128 stands for zero in the data rows.
Some points, each followed by its number:
103 133 61 73 74 117 91 146 234 4 108 220 217 199 144 211 0
120 112 86 137 97 126 109 229 130 149 111 138 126 112 181 92 1
109 98 122 130 136 54 133 150 177 42 89 180 87 144 133 103 2
112 155 132 147 149 139 94 197 181 148 182 175 126 98 185 117 3
60 154 133 79 135 101 154 95 112 107 120 69 137 111 211 58 4
91 149 130 133 128 122 104 166 218 117 189 186 166 97 204 150 5
164 144 103 76 97 34 101 154 119 0 127 72 168 231 30 201 6
153 123 144 123 126 140 77 114 65 115 127 106 115 171 43 168 7
164 167 152 101 112 86 108 74 110 62 118 24 160 180 144 155 8
104 141 113 138 161 120 137 159 194 155 101 181 164 137 222 77 9
135 72 109 236 188 131 173 204 109 224 121 167 51 15 186 60 10
133 195 191 133 170 143 197 36 162 153 179 83 158 98 184 114 11
129 140 155 97 120 88 135 121 177 101 160 65 189 102 195 140 12
125 117 105 115 109 173 132 108 105 181 172 144 120 99 54 164 13
117 106 142 125 115 88 73 103 203 117 148 145 115 183 145 66 14
152 129 150 150 144 176 159 168 82 201 132 111 110 85 117 94 15
139 104 114 162 106 187 183 106 94 254 165 137 78 77 124 124 16
171 128 108 119 188 151 147 111 86 200 100 61 132 117 84 108 17
152 115 122 112 132 148 83 125 76 109 129 119 120 153 44 181 18
144 143 148 146 167 165 129 135 137 106 107 193 151 160 97 147 19
155 119 93 113 142 118 139 137 128 185 98 135 92 89 145 107 20
130 87 98 93 17 116 32 130 195 43 137 175 60 186 130 145 21
102 207 176 161 196 58 152 121 173 78 182 64 166 86 199 69 22
132 141 151 153 172 120 120 157 37 134 119 66 66 120 99 95 23
102 53 66 152 77 193 116 177 36 166 91 134 84 100 82 164 24
193 195 183 162 147 120 194 114 163 150 170 129 167 90 188 95 25
136 119 96 104 145 161 143 147 39 170 133 157 137 146 79 139 26
148 112 91 92 137 170 153 153 36 171 116 140 139 133 64 122 27
218 108 145 130 114 148 211 74 154 119 161 65 157 103 129 163 28
155 197 127 138 168 70 169 147 65 113 174 93 109 165 169 131 29
75 101 143 134 147 134 90 169 159 129 125 150 92 91 134 102 30
151 153 136 160 112 106 106 141 166 50 158 161 152 152 85 207 31
124 176 102 98 77 132 82 131 94 50 109 80 143 179 111 172 32
109 155 66 74 92 101 87 156 235 15 98 212 187 189 162 213 33
126 98 172 186 110 162 161 105 117 158 75 249 121 151 123 106 34
100 138 162 168 186 105 112 168 206 59 194 176 113 105 167 85 35
96 147 146 158 198 96 130 173 184 66 167 184 116 115 182 79 36
147 124 142 116 108 151 94 131 95 121 147 127 132 150 40 176 37
91 161 147 94 194 125 186 95 146 103 113 130 185 90 119 159 38
127 138 140 120 134 105 137 90 180 171 164 192 139 135 172 118 39
125 101 105 134 177 148 171 162 22 170 126 62 112 151 52 164 40
164 145 159 103 109 101 89 50 111 72 130 12 167 174 135 167 41
133 98 65 108 64 178 88 177 140 116 130 68 123 129 115 207 42
118 121 97 135 97 114 126 212 135 149 91 180 101 106 185 92 43
94 93 160 140 84 188 118 74 57 224 104 136 106 153 93 92 44
95 100 165 118 83 125 141 164 131 181 25 102 94 161 55 100 45
134 147 129 124 137 109 136 105 181 157 152 192 146 133 160 121 46
153 120 171 165 153 153 164 80 63 157 120 77 89 146 82 91 47
94 150 71 65 105 95 93 138 255 1 116 242 224 218 134 209 48
116 46 81 142 73 172 77 168 64 162 92 128 75 113 145 150 49
119 64 84 165 103 90 121 188 100 153 186 118 36 95 132 74 50
New points follow, each followed by the numbers of its two nearest points above, nearest first.
186 158 113 139 153 82 141 75 162 118 176 84 145 175 120 42 14 46
116 137 151 139 171 111 112 142 33 140 103 75 53 117 110 108 23 47
134 189 144 138 145 122 87 112 171 34 129 184 195 194 57 200 31 19
115 220 170 137 203 70 131 107 151 89 166 43 151 89 203 93 22 12
161 180 172 110 121 64 127 77 213 25 216 145 158 199 149 153 31 12
129 183 96 187 108 59 187 120 148 66 160 65 160 186 183 122 29 12
112 79 104 127 117 80 97 80 148 80 126 122 69 162 138 36 14 2
119 104 119 140 149 68 133 163 191 47 127 240 59 144 130 94 2 36
114 98 115 136 149 46 142 146 179 50 122 192 96 148 137 91 2 36
85 149 59 79 181 129 161 123 169 202 155 77 140 59 150 92 20 17
99 126 158 110 90 126 113 134 69 89 84 94 113 112 129 174 32 18
64 99 152 107 76 132 148 152 114 208 32 104 89 144 77 78 45 44
85 110 154 118 168 115 99 127 166 102 118 123 102 105 136 116 30 14
164 166 132 164 115 133 119 136 150 49 138 166 167 156 93 201 31 19
138 153 150 137 167 135 121 126 122 122 105 195 158 176 79 135 19 37
78 93 167 114 158 125 93 165 158 147 122 158 86 103 152 116 30 3
131 101 91 104 52 116 48 137 197 54 138 164 84 174 144 168 21 14
85 90 173 115 81 150 136 168 115 195 12 112 94 132 73 99 45 44
111 165 141 89 141 97 125 60 122 89 97 89 180 176 165 113 8 4
100 99 174 134 164 127 99 150 156 103 124 150 94 90 157 113 30 36
82 84 166 102 97 136 126 145 116 177 37 110 107 148 64 108 45 44
125 178 99 177 119 60 175 122 149 64 175 109 143 168 186 122 29 12
82 101 175 123 162 130 103 161 179 128 117 155 108 94 143 106 30 3
98 98 147 114 153 136 89 158 151 115 124 149 87 87 118 109 30 20
133 140 167 127 163 146 157 119 143 142 119 187 142 151 106 122 19 46
113 137 140 150 178 137 126 137 24 152 111 73 60 111 139 120 23 47
130 135 200 177 153 152 169 71 57 175 99 77 81 111 57 79 47 23
103 112 170 128 171 158 226 112 70 101 111 81 131 48 128 209 38 28
70 93 149 110 104 124 145 173 118 199 14 105 96 145 74 93 45 20
140 105 97 100 43 114 47 114 222 47 134 174 90 178 158 143 21 14
115 204 171 155 202 60 156 111 170 102 171 65 153 78 214 59 22 25
134 98 126 162 124 186 177 99 78 233 148 137 86 101 112 134 16 15
153 161 128 123 88 120 56 122 113 145 205 102 142 142 119 110 37 7
104 154 120 81 187 144 204 89 125 124 116 132 194 89 119 162 38 19
140 119 150 134 114 84 107 83 180 63 167 150 120 157 103 108 14 31
101 150 131 89 194 140 210 86 142 122 127 133 186 96 124 155 38 11
133 151 109 98 195 115 119 150 191 82 137 145 167 146 97 131 19 38
110 35 56 151 75 198 109 150 42 187 84 151 76 99 88 178 24 49
132 91 111 159 184 139 191 173 22 183 131 83 106 148 47 134 40 27
197 158 109 173 111 114 211 104 184 186 234 41 160 104 255 62 25 11
127 85 113 123 131 60 136 162 164 74 103 208 86 147 137 96 2 43
171 125 199 159 138 154 151 68 76 154 121 81 94 124 77 92 47 23
139 103 120 162 119 198 172 96 75 228 154 136 86 91 112 136 16 15
